128 stands for zero in the data rows.
Some points:
tensor([109, 130, 130, 112,  98, 130, 130, 157, 130, 143, 119, 142, 106, 113,  12,  96, 137, 109, 116, 122, 129, 131, 172, 119, 124, 122, 132, 113, 135, 129, 127, 112, 137, 136, 105, 130, 119, 136, 132, 122, 154, 143])
tensor([ 97, 158, 141, 135,  97, 121, 155,  51, 116, 132, 104, 126, 109, 164, 151,  95, 116, 126, 144, 116, 144, 124, 136, 126, 146, 124, 149,  98, 149, 133,  83, 148, 150, 108, 156, 170, 123, 151, 162, 116, 118, 123])
tensor([161, 135, 119, 133, 136, 106, 135, 125,  98, 149, 115,  94, 168, 125,  89, 123,  95, 166, 133, 140, 135, 114, 124, 151, 175, 126,  67, 140, 124, 153, 198, 165,  99, 108, 156, 142, 128, 187, 136, 130, 115, 144])
tensor([109, 130, 108, 140, 131, 120, 155, 120, 121, 134, 139, 149, 141, 125, 126, 125, 169, 114, 116, 154, 164, 156,  41, 124, 130, 132, 132, 123, 133, 171, 136,  87, 154,  97, 110, 127, 120, 109, 123, 133, 118, 126])
tensor([141, 118, 100, 117, 100, 163, 105, 121, 115, 122, 102, 185, 138, 135, 142, 123, 121, 140, 141, 157, 120, 149, 160, 142, 134, 124, 132,  92,  51, 125, 155, 120, 131,  91, 135, 121, 136, 147, 109, 130, 117, 133])
tensor([161, 117, 119, 101, 130,  99, 134,  92, 101, 111, 146, 113, 147, 165, 108, 114, 110, 178,  91, 163,  99, 109, 131, 139,  52, 132, 127, 148, 124, 114, 144, 124,  75, 121, 124, 144, 181, 159, 126, 131, 109, 117])
tensor([143, 115, 166, 157, 156, 140, 146, 119, 134, 122, 111, 159, 121, 102, 117, 136, 148, 127, 145, 111,  48,  62,  78, 140,  80, 129, 129,  97, 131, 139, 125, 144, 149, 130, 135, 100, 149, 132, 112, 113, 138, 120])
tensor([128, 110, 153, 152,  89, 141, 113, 110, 119, 116, 134, 113, 135, 142, 119, 155, 145, 130, 155, 117, 131, 120, 118,   9, 113, 124, 119, 129, 109, 130, 133, 141, 108, 129, 128, 127, 111, 127, 120, 152, 129, 165])
tensor([131, 144, 148, 151, 112, 134, 133, 126,  97, 140, 120, 118, 115, 107, 147, 130, 175, 120, 145, 128, 151, 139, 149, 172, 125,  99, 141, 126, 118, 119, 135, 147, 102, 165, 111, 152, 135, 112, 108, 142, 147, 168])
tensor([158, 175, 132, 101, 149, 148, 118, 142, 128,  97, 125, 128,  92,  92, 132, 130, 144, 148, 154, 109, 138, 104, 133, 124, 134, 163, 134, 140, 137, 131, 116, 107, 124, 122, 104, 159, 102, 138, 137, 137,  26, 124])
tensor([154, 118, 160, 142, 168, 144, 165, 113, 153, 113, 161, 145, 153, 118, 132,  35, 127, 110, 148, 119, 153, 128, 148, 117, 143, 118, 149, 128, 153,  97, 165, 147, 123, 120, 121,  82, 126,  80, 100, 133, 126, 118])
tensor([ 85, 125,  40, 159, 159, 163, 142, 111, 129, 140, 155, 153, 159, 149, 119, 151, 112, 136, 152, 135, 118,  95, 126, 140,  97, 135, 143, 139, 154,  92, 114, 150, 134, 145, 113, 126,  53, 128,  95, 144, 141, 132])
tensor([108, 141,  96, 115,  84, 103, 148, 151, 159, 161, 132, 120, 115, 129, 161, 132, 140, 105, 123, 140, 151,  49, 142, 133, 139, 133, 131, 117, 137, 145, 117, 125,  63, 127, 150,  51, 143, 136, 157, 134, 120, 130])
tensor([142, 126, 145, 143, 162,  95,  96, 186, 121, 132, 110, 125, 124, 176, 145, 123, 139, 143, 149, 112, 128, 142, 131, 127, 136, 161, 148,  99, 170, 145, 127, 104, 122, 105, 125, 119, 118, 142,  97, 154, 157, 122])
tensor([159, 143, 111,  97, 134, 111, 129, 141, 117,  95, 138, 140, 112, 135, 149, 138, 142,  26, 117, 122,  98, 129, 133, 118, 140, 171, 119, 148, 125, 125, 148, 135, 116,  99, 124, 169, 108, 131, 140, 114, 164, 121])
tensor([115, 113, 116, 152, 108, 119, 140, 151, 128, 101,  44,  56, 140, 120, 151, 120, 143, 123, 124, 155, 134, 131, 157, 118, 102, 127, 126, 147, 116, 143, 138, 124, 164, 151, 113, 126, 109, 108, 130, 102, 126,  74])
tensor([132, 116, 145, 148,  95, 119, 144, 118, 130, 142, 152, 121, 123, 149, 108, 160, 136, 113, 133, 124, 118, 140, 113, 149, 152, 120, 123, 116, 121, 101, 137, 148, 125, 175,  94, 131, 124, 130, 107, 167, 105,  30])
tensor([114, 101, 132, 117, 131, 139, 132, 175,  86, 154, 124, 123, 128,  98, 153, 105, 113, 124,  89, 147, 107, 157, 122, 103, 133, 120, 166, 114, 135, 148, 109, 143, 115, 157, 164, 132, 116, 157, 150, 141, 116, 124])
tensor([123, 146, 168,  32, 126, 136, 136, 114, 129, 117, 140, 109, 153, 152, 129, 139, 143, 117, 137, 144, 117, 122,  91, 147, 136, 108, 128, 150, 106, 112,  95, 166, 149, 169, 122,  98, 115, 136,  90, 140, 129, 166])
tensor([140, 131, 137, 137, 136, 131, 131, 117, 110, 149, 158, 110, 145, 142, 133, 118, 118, 127, 116, 135, 107, 123, 152, 134, 150, 116,  86, 113, 112, 128, 124,  38, 117, 154, 132, 135, 115, 163, 107,  49, 120, 144])
tensor([133, 118,  99, 133, 121, 127, 113, 136, 119, 113, 103, 115, 102, 105, 115, 130, 142, 144, 124, 134, 161, 143,  61, 118, 145, 140, 130, 113, 159,  22, 139, 112, 130, 119, 157, 119, 140, 135, 134,  88, 137, 128])
tensor([160, 154, 106, 127, 112, 160, 129, 117, 166, 113, 136, 128,  98, 122, 137, 134, 105, 139, 135, 111, 112, 143, 120, 113, 178, 158, 170, 160, 136, 161, 153, 111, 150, 150, 135, 133, 161, 135, 111, 113, 165, 127])
tensor([146,  99,  65, 125, 122,  82, 107, 123, 114, 116, 141, 140, 111, 127, 136, 116, 103, 116, 131,  42, 142, 144, 124, 130,  80,  66, 124, 140, 135, 146, 126, 127, 151, 138, 136, 121, 141, 135, 115, 121, 113, 144])
tensor([119,  84, 124, 111, 160, 125, 127, 132, 113, 109, 153, 168, 139, 123, 140, 155, 163, 150, 148, 135, 153, 106, 160, 105, 163, 130, 118, 113, 150, 134, 120, 136, 165, 154, 104, 135, 176, 137, 159, 113, 145, 128])
tensor([121, 124, 138, 129, 159, 116,  43,  40, 136, 157, 120, 124, 112, 108, 121, 125, 152, 115, 100, 136, 129, 147, 160, 137, 122, 150, 138, 128, 155, 140, 129, 118, 145, 120, 137,  93, 114, 139, 146, 147, 140, 117])
tensor([163,  55, 147, 140, 109, 164, 144, 129, 149, 130, 130,  99, 152, 147, 110, 154, 127, 106, 151, 137, 108, 132, 115, 177, 145, 118, 159, 151, 137, 117,  95, 132, 134, 118,  93, 125, 129, 130, 166, 148, 110, 168])
tensor([128, 135, 107, 124,  89, 142, 144, 140, 115, 148, 145, 110, 135, 125, 140, 104, 163, 158, 110, 105,  95, 165, 150, 129, 137, 148,  86, 127, 148, 142,  94, 142, 134, 115, 161, 112, 127,  58, 142, 128, 121, 130])
tensor([126, 134, 122, 136, 184, 126, 145, 139, 132, 154, 137, 107, 124, 124, 114, 114, 138, 138, 132,  92, 156, 144, 129, 118, 134, 156, 149, 144,  30, 123,  80, 132, 121, 102, 131, 117, 137, 144, 141, 130, 162,  96])
tensor([ 72, 114, 146,  96, 127, 123, 123, 115, 137, 139,  88, 149, 140,  82, 155, 121,  90, 139, 129,  97, 128, 125, 117, 130, 143, 163, 115, 156, 147, 128, 140, 110,  98, 113,  78, 150, 129, 119, 114, 138, 141, 134])
tensor([145, 115, 141, 113, 121, 108, 157, 135, 163, 139, 130, 104,  98,  91, 145, 143,  95, 150, 124, 158, 159, 145, 146, 132,  92, 143, 111,  82, 132, 135, 124, 138, 155, 119, 128, 147, 107, 120, 103, 141, 159, 155])
tensor([117, 165, 137, 120, 129, 157, 160, 143, 138, 165, 123, 136, 175, 130, 127, 167, 120, 102, 130, 112, 150, 157, 158, 112,  75, 131, 125, 123, 167, 129, 133, 112, 149, 110, 167, 125, 171, 144, 134, 143, 112, 110])
tensor([136, 141, 143, 135, 138, 127, 134, 142, 174,  91, 111, 155, 113, 137, 149, 142, 141, 152,  30,  99, 125, 117, 133, 121, 154,  61, 122, 145, 135, 122, 134, 135, 134, 101, 120, 146, 103, 147, 124, 141, 139, 130])
tensor([127, 155, 132, 111, 120, 146,  63, 153, 147, 116, 149, 112, 128,  96, 133, 129, 107, 139, 165, 147, 118, 127, 119, 130, 129,  49, 115, 145, 133, 141, 108, 116, 109, 102, 122, 150, 122, 115, 138, 128, 166,  68])
tensor([ 57, 130, 149, 164, 146, 136, 145, 130, 113,  34, 150, 113, 121, 136, 117, 161, 115, 119, 140, 134, 117, 156, 125, 159, 128, 132, 126, 116, 116, 129, 130, 128, 103, 151, 138,  95, 133, 124, 146, 146, 124, 152])
tensor([138, 104, 126, 113, 155, 103, 123, 113, 102, 148, 111, 133, 116, 169,  90, 157,  82, 142, 117, 154, 118,  90, 138, 131, 171, 112, 126, 138, 116, 133, 132, 117, 118, 125, 173, 151, 152,  30, 121, 124, 107, 136])
tensor([134, 165, 155, 213, 100,  98,  70, 158, 138, 130, 148, 187, 156, 118, 152, 106,  97, 111, 110, 172, 142, 122, 109, 130, 120, 169, 118, 171, 102, 119,  92, 156, 156, 148, 125, 138, 148, 114, 121, 111,  98, 144])
tensor([105, 151, 131, 105, 141, 136, 120, 151, 164, 164, 133, 123,  93, 159, 135, 130, 124, 135, 133, 123, 134, 149, 114, 134,  77, 128, 126, 102, 100, 133, 181, 143, 127, 141, 107, 139, 113,  97, 185,  92, 122, 148])
These points spread out most along one direction. Take the direction at right angles to it along which they spread out most. Go by this last direction. How far along it is each point below, from 0 to 99? The average is 50, and the first point in the table lies past the average. One standard deviation of the points above along it is 16.
tensor([145, 115, 141, 113, 121, 108, 157, 135, 163, 139, 130, 104,  98,  91, 145, 143,  95, 150, 124, 158, 159, 145, 146, 132,  92, 143, 111,  82, 132, 135, 124, 138, 155, 119, 128, 147, 107, 120, 103, 141, 159, 155]) 61
tensor([ 97, 158, 141, 135,  97, 121, 155,  51, 116, 132, 104, 126, 109, 164, 151,  95, 116, 126, 144, 116, 144, 124, 136, 126, 146, 124, 149,  98, 149, 133,  83, 148, 150, 108, 156, 170, 123, 151, 162, 116, 118, 123]) 60
tensor([161, 135, 119, 133, 136, 106, 135, 125,  98, 149, 115,  94, 168, 125,  89, 123,  95, 166, 133, 140, 135, 114, 124, 151, 175, 126,  67, 140, 124, 153, 198, 165,  99, 108, 156, 142, 128, 187, 136, 130, 115, 144]) 45
tensor([134, 165, 155, 213, 100,  98,  70, 158, 138, 130, 148, 187, 156, 118, 152, 106,  97, 111, 110, 172, 142, 122, 109, 130, 120, 169, 118, 171, 102, 119,  92, 156, 156, 148, 125, 138, 148, 114, 121, 111,  98, 144]) 53
tensor([119,  84, 124, 111, 160, 125, 127, 132, 113, 109, 153, 168, 139, 123, 140, 155, 163, 150, 148, 135, 153, 106, 160, 105, 163, 130, 118, 113, 150, 134, 120, 136, 165, 154, 104, 135, 176, 137, 159, 113, 145, 128]) 47
tensor([ 57, 130, 149, 164, 146, 136, 145, 130, 113,  34, 150, 113, 121, 136, 117, 161, 115, 119, 140, 134, 117, 156, 125, 159, 128, 132, 126, 116, 116, 129, 130, 128, 103, 151, 138,  95, 133, 124, 146, 146, 124, 152]) 22
tensor([159, 143, 111,  97, 134, 111, 129, 141, 117,  95, 138, 140, 112, 135, 149, 138, 142,  26, 117, 122,  98, 129, 133, 118, 140, 171, 119, 148, 125, 125, 148, 135, 116,  99, 124, 169, 108, 131, 140, 114, 164, 121]) 67
tensor([115, 113, 116, 152, 108, 119, 140, 151, 128, 101,  44,  56, 140, 120, 151, 120, 143, 123, 124, 155, 134, 131, 157, 118, 102, 127, 126, 147, 116, 143, 138, 124, 164, 151, 113, 126, 109, 108, 130, 102, 126,  74]) 65
tensor([138, 104, 126, 113, 155, 103, 123, 113, 102, 148, 111, 133, 116, 169,  90, 157,  82, 142, 117, 154, 118,  90, 138, 131, 171, 112, 126, 138, 116, 133, 132, 117, 118, 125, 173, 151, 152,  30, 121, 124, 107, 136]) 37
tensor([ 85, 125,  40, 159, 159, 163, 142, 111, 129, 140, 155, 153, 159, 149, 119, 151, 112, 136, 152, 135, 118,  95, 126, 140,  97, 135, 143, 139, 154,  92, 114, 150, 134, 145, 113, 126,  53, 128,  95, 144, 141, 132]) 20
tensor([ 72, 114, 146,  96, 127, 123, 123, 115, 137, 139,  88, 149, 140,  82, 155, 121,  90, 139, 129,  97, 128, 125, 117, 130, 143, 163, 115, 156, 147, 128, 140, 110,  98, 113,  78, 150, 129, 119, 114, 138, 141, 134]) 62
tensor([117, 165, 137, 120, 129, 157, 160, 143, 138, 165, 123, 136, 175, 130, 127, 167, 120, 102, 130, 112, 150, 157, 158, 112,  75, 131, 125, 123, 167, 129, 133, 112, 149, 110, 167, 125, 171, 144, 134, 143, 112, 110]) 60
tensor([161, 117, 119, 101, 130,  99, 134,  92, 101, 111, 146, 113, 147, 165, 108, 114, 110, 178,  91, 163,  99, 109, 131, 139,  52, 132, 127, 148, 124, 114, 144, 124,  75, 121, 124, 144, 181, 159, 126, 131, 109, 117]) 29
